Rotation paths and how fast each direction turns (degrees a step)
Each turn is a multiple of 5 degrees from 10 to 175, or 0.
Each row of a path follows its step; steps can be skipped.
path 1
step 5: [ -8  -8  26  11 -22  -3   5   7 -22  18   3  25   0   9 -24   5  12  -9
   0 -15  10   6 -12  -7 -27  11  -2   2  18  14 -21  29  -3   6  -4 -28
 -22   6   5  -5   4   0 -23  -4  21   3  -1  18  -3  -3   1 -13  -2   9
  -6 -18 -20  10  -4 -34 -26  15  11 -21 -11 -34  -2  26  23   9  30   4
 -26 -12]
step 9: [  6  -7  13  11   1  32  -4 -15  -7  -1   2  20  24  16  26   7 -27  12
  16  -5  -8 -22  -7   6 -35   6 -10  -4  -1 -16  -5  -1 -15   4   6   2
   5 -10  -1 -28  14 -18  -7  15  31   8  14   7 -17 -22  14   0  17  41
  24  -2  12   1   0   3  -5  13  38  -3   1 -25 -12  -3   4 -25  13  -8
 -10  29]
step 11: [  3  10  -6  -3   1  -6   1 -38 -27 -14   8 -11  -1   2  30  11   9 -12
  -1  -1   1  21   4   1   3  -4 -10  -9  11  23   3   3  15 -22   0 -38
  -9 -20  35 -17   1 -11  28 -18 -11  17 -11  25  -7  -7   2  -2 -34  21
  35   9  -6   2  -7   0  -7  18   4  -4  -5   0  -7  40  -8  -7   2 -32
 -12  -4]
step 15: [ 15  -8  24  -3  -2   8  20 -10  -9  -9   9  33   7  18  -9  -5  12  -1
  -6 -13  13  -7  22  -5   0  -8  14   0   6 -30 -17 -18  14 -24 -26   0
   9  17  32 -13 -10  -9 -19  -9  23  11  -2  37 -15  22  23 -13 -25  10
   3   0 -28  -6  -3   4  -1   1  -4 -12  -7 -18 -12  19   0   6  28  23
 -24 -18]
step 16: [  2   3  27   7  16  13  -7 -22 -34 -22  12  34 -11  19 -20   4  -9  23
  21   7  13 -17 -13  -4 -15   5 -15 -20   9   0   3  -3  -6 -19   0   5
 -12   6  -5  -6 -11   7 -12  -1  17 -21   3  20 -31 -10  22 -19 -22  -3
  -8 -14  14  10   4  15   5  -7  17  -8  -3 -13  32  26 -26  -7 -10  25
 -27   2]
step 20: [ -3  -8  14 -17 -10 -14 -16 -28 -24 -22  -7 -13  10   2  15  25   7   9
  13 -11 -10  -2  -3  -1 -12  -9  -9  16  -4  -7  -1  24 -17 -19   7 -26
   1 -24  20 -21  27  -7  23   1  19  22  -2   6 -20  16  -9 -24 -20 -26
 -11 -11   5  30  -8  14   9   2  22 -14  22   0  -5  -5  21 -26   3  -8
 -32  11]
step 21: [  9   2  -8   5  -1  16  22   3  -6 -15 -11   2   3   2   7  11  24  -6
  40  11 -14  10 -17   1 -40 -15   9  -1 -17   8  15  21  22 -22 -11   2
 -18 -13  17 -12  11   3   2  -9  -9  12  10   8 -30 -10  -8 -20 -16  17
  14  13 -15  19  16  10 -27 -11  -2   2   1  21 -11  12  25 -24  24 -29
 -26  -8]
step 25: [  0   4  12   4  -1  18 -15 -11 -20  -5 -12  16  -6  15 -32  -6   1  30
  25  -5  -7   9 -13   0 -12   0 -10  -7  -8   0  30 -16 -13   4   2  13
  -2  12  43 -14 -22   0 -23 -11  16  19  19  11   5  19  21 -29 -14  43
  -8  -5 -11  -4   6   4   9  19 -10 -36   4   7 -21  12  -9  -7  -4   6
  -4 -18]
step 26: [  6  -6  38  -8  -2  20 -20  19  -5 -24  19   3  11  16   0 -29 -18  -2
   7  11 -11 -18  -6 -13 -16   2  -6 -17 -13  17  16  -9  -9 -10   7  -1
  -1 -21  16  -4  -1  -7  -5   3 -30   3  12   9   2  23  35  -4  -7  -7
  -5   7  -8   1  -7   3   1  12  25 -44   3 -26  23  29 -17  -9  12   2
 -23 -26]
[ 4 -2  0 -2  0 -1  1 -2  1  4 -9  2  4 -4  6  3  3 -1  5 -6 -2  5  1 -8
  5 -2  0  2  0 -1  1  6  0 -3 -1  2 -3 -3  0 -1 -4  5  2  3  4  0  1 -2
 -1  2  4  3  1  0  5  5 -2 -2  4 -7  2 -6 -2 -6  1  3  2  7 -1  3 -4 -3
  3  1] => 35
[-1 -5 -1 -3 -2 -2 -1  2 -8  5  0  1 -2 -1 -3 -1 -3 -1  4  1 -4  0  0  1
  3  0  6  1  2 -4 -1  1  5  1 -4 -3 -3 -1  0  0  1 -7  0  0 -5  3 -2 -3
 -2 -4 -1  3 -5  1  3 -2 -6  8  2 -2 -6  5 -6  3  7  5 -4 -1 -5  6  1 -3
  0  2] => 110
[ 4  5 -6  2  3  7  2  8  0 -1 -6  3 -2 -3  4  7 -3 -2  5  0  2  3  1  4
  5 -1 -3  1  0  4  1 -1 -1 -1  0  2  6  1  4 -3  6 -3  0 -4 -3 -2 -2  1
 -3  0 -3 -6  5  2 -6  3  3  5 -1 -1  1  4 -7 -2  0  3 -3  0 -1  2 -1 -2
  0 -3] => 100
[ 2 -7 -1  4 -1  1  1 -1  0 -6  2 -2 -6  6  4 -4 -5  4  6  0  1 -2 -2  3
  3 -2 -1  1  1  3 -1  0 -3  1 -6  0  8 -1 -1  1 -5  2  5  7 -3  3  4 -1
  0  3 -2  2  0 -4  1  1  9  7  2 -6  1 -1 -2 -2  3 -4  5 -1  2  3 -2  5
 -2  2] => 110
[ -2  -4  -2   0  -1   4   4   7  -3   3   6  -3   4  -1   5   3   0  -1
  -1   5   2   2  -8 -11  -1  -1   3  -3  -1   1  -2   1  -5  -2  -6   1
   2   3  -4   0  -3  -5  -3  -1   0   1   3  -4   2  -5   1  -1  -1   0
  -2   6   3   1  -4   3  -4   2   6  -6  -2   3  -1  -2   1  -2  -2   2
   5  -1] => 80
[  3   0  -3  -2   0   0   0   0   3  -5   2  -2  -4   1   4   2  -1   7
  -5   8  -1  -1   4  -5  -2  -1  -2   5  -3  -4   1   1   2   1  -4  -1
  -2   3   1  -5   1  -2   6   1   3  -3   3  -6   7  -2   3  -1   5   2
  -3  -4 -12   3   2   2  -2   0  -2  -4   0   0   7   0   4   2  -2  -2
  -5  -2] => 55
[  0  -1   0   8  -5  -2   4  -1  -1   3   3   8   4   1   6   4  -1   4
  -6  -4   0   3   2   1   5  -6   1   1  -2   3 -11  -2   4  -1   4  -2
  -1  -1   4  -1  -4  -1  -1  -1   5   1   3  -6   3   1   0   2  -1  -4
  -5  -1  -1   1  -5  -4   1   4   0   5  -1   0  -4   2  -1  -1   0   2
  -4   5] => 80
path 2
step 3: [ 16  18  13  -6  -6 -12 -13  11 -16  12 -17  12   3  -6  14 -30 -10  10
   2  15  18 -10   3 -16   2 -12 -28   8  24  18   4  19   9 -25  -3   8
  -6 -14  14  21   1  -8   0  -7 -10   2  -7 -18 -15  -9  -2   3   9 -14
 -21 -12  -1   3  29 -15  -7  14  -7   7 -29  24 -12  11  32 -39 -19 -10
 -20  -1]
step 5: [ 27  -2  15 -22  -9  -4  -9  20 -19 -13   3 -11  17   6 -11 -11 -13  17
   9  23  20 -19 -24  19  18  13 -19   2  17  45   6  -7  17 -10   8 -30
  -7  20   8 -14  10 -15   2 -11  13   8  11 -23  -4  -4 -11   5   1  -4
  -8   3   6 -13  11  25 -14   9 -21  14  -6  29  -1  10  -3  10   8 -19
  -5 -11]
step 9: [ -3  -8   9 -19 -21  -6 -14  -7   1  -1  10 -13  -6 -17  -6   4 -11  36
  31  23  11   2 -21 -10  11  -9   5 -10  15  13  -4  -9  11 -10  -9  12
 -16 -22   1   7   0   0 -11 -14 -11  14  -5  -6 -15   1  25 -30  30 -20
   6   8   6  18   5  -3 -33  -5   9  -4 -30  19   0  15  23 -31 -15 -11
   6 -10]
step 15: [-11   7  22  14  24 -14 -18  21 -17  12  -2  -1  13  -2 -13   7 -17  29
   3  19  19   3   8  13   5   9  17 -11  28   8  -3  -4   3  13 -11  16
 -11  22   8   1 -13  15 -16   1  21  11   5 -12 -17 -20  30 -13  29   1
 -18 -14   8  -6  22  -3 -25 -13  -1  -6 -33   3   9  15  27  -7  10   4
   3 -18]
step 19: [ 51  14  10  -5 -11 -23   3   3  -2  -2   2 -18 -25  15  11  -8 -10   4
   1 -13   8  20  -3  28  13  16 -17  14  22   2  -3  -5   7   0 -21  10
  -6  -8  -9   9  14   5  -9   2   5 -11   7  25   9   2   1  15  12  -3
  -1 -11  -4   9  12   9 -14  -4 -16 -10 -54  17 -27  11  21  -9  11 -11
 -24 -11]
step 20: [ 12  17   6   4  -4  23   1 -14 -29  12   5  -6   8  25   6 -21  -2  18
 -13  -5  13   6 -17  15 -10  -5   7  -6  13   3  -2 -11  -6  -3   3   2
   3 -25 -14  -1   7  12 -13 -32  11  23  17  -7   5   4   2 -13  24  -7
  26   7   2   7  29  -1 -16   0 -30   8  -7  33  -8  22  25 -19  -7  -5
   2 -41]
step 24: [ 18  16   2 -25  -8  -9 -10   6  -3 -43  12 -13   6  -4   3  -6  19  26
   3  14  14 -19 -10  24  -1  -9  -3  12  -4  32  -6  25   1 -35   3  24
   4  22 -13  18 -12  14   3  10  25   2 -18  11  -6  -5  -2 -10   6   6
   4   4  11  30  10  10   3   5 -23  -8  -4  24   7  23  17 -10  15  -3
  -7  -7]
step 30: [ 10  25  23 -10 -12 -19  13  16   6   5  12  -1  -1  -6  21 -16   7  20
  19  10  33 -21  11  12 -13 -20   1  16  -2   8   4 -15   1 -12   4  24
   0   3  -8  15  14   6  -3   6   0 -14  11  -2 -26 -14  25   9   5  16
   7   1   3   6   5   4  12  23 -32  13 -30  11 -20   3  47 -17   8   1
  -9   5]
step 38: [ 14   1  29  14   8  -8  -1  -1 -20 -23  -1  -1  10   3 -17  11 -15  40
   7  34  26  13 -10  16  -2 -19 -12  -4  27  11   8 -11  -2 -16  19   5
 -19 -14  -1   0  11 -18 -10  -1   3  -7  18  19   9   0  -6   0  35 -26
  16   5  -7 -18  10  17 -12  -5 -13  -2 -24  26  -2  16  19  10  -1   8
 -13   0]
[ -1   1  -2   1   3  -2  -1  -3   2   7  -1  -3   8   0  -6   1  -4   7
  -1   1   1   3  -3  -1  -4  -4   2   1   2   0   0   8  -2  -5  -1  -1
   3   0   0   5  -2   2   8  -1 -10   7  -2   2   4   7   2   1   2   1
   0   1   0  -1   6   0  -2   2   3   3  -1  -3  -3   4   2   3   1   1
   5   2] => 125
[-7 -1 -2  5  6  0 -3 -1  3 -7 -4 -2  0  1  4  6 -3  4  2  3  3  3  0 -3
 -3 -2 -3  2  0  3  1  3  0 -5  4  6 -6 -3  2  2 -3  0  2 -3  7 -2  7  0
  1 -2  2 -3  6 -1  1 -3  3  3  2 -7  2 -2  2  2  2 -2  5 -4  3 -6 -5  1
  0  0] => 125
[ 0 -4 -1 -1 -5 -8 -1 -2  4 -1  3 -8  3 -1  3 -4  3  3  2 10 -2 -6 -2 -4
 -1  1 -1  2 -9 -1 -2  1 -2  1  1 -1 -1  1  2 -4  2  0 -1  1  0 -2 -3 -7
  0  4  4 -1  1  3  4  2 -6  6 -2  0 -1 -4 -1 -1  1  0  3 -3  1  0 -1 -6
  7  5] => 20
[-4  8  1  3 -1 -2  3  3 -1  2 -2 -3  5 -3  1 -9 -4 -4  4  6 -1  1  3 -5
 -1  1  2  4  4 -5 -1 -2 -1 -1  5 -2  2  3 -3  3 -1 -4  1 -1  2 -6 -1 -1
  2  4 -9  1  1  4  1  4  1 -3  1  0  1  3 -1  6  1  5  0 -4  5 -1  2  3
 -3 -5] => 40
[ 0  4  2 -2  4  6 -6  1 -5  3  0  2 -1  4 -2 -6  1  7 -1  2 -2 -4 -1  0
 -3 -3 -1 -5  0 -3 -1  2 -4  6  4 -3 -7  0  1  0  4 -4 -2  1  1 -2  5 -5
  2 -2  5  3  1 -4 -4 -2  2  0  3  0  4 -1 -5  6  0  0  1 -7 -4  5  5  3
  6 -1] => 140
[-3 -2  0  1 -4 -1 -3  1  1  3 -1 -1 -7 -1  0 -4 -2  0  1  0 -6  1 -1 -4
  3  2 -7  1  8 -9 -3 -1 -4  5  3 -3 -3 -4  2 -2  4  0  6 -5  2  3 -2  6
 -1  1  2  1  2 -3 -2 -1 -1  4  5  2  3  1  3  0 -5  0 -3  4 -1 -5 -3 -4
 -4  7] => 110
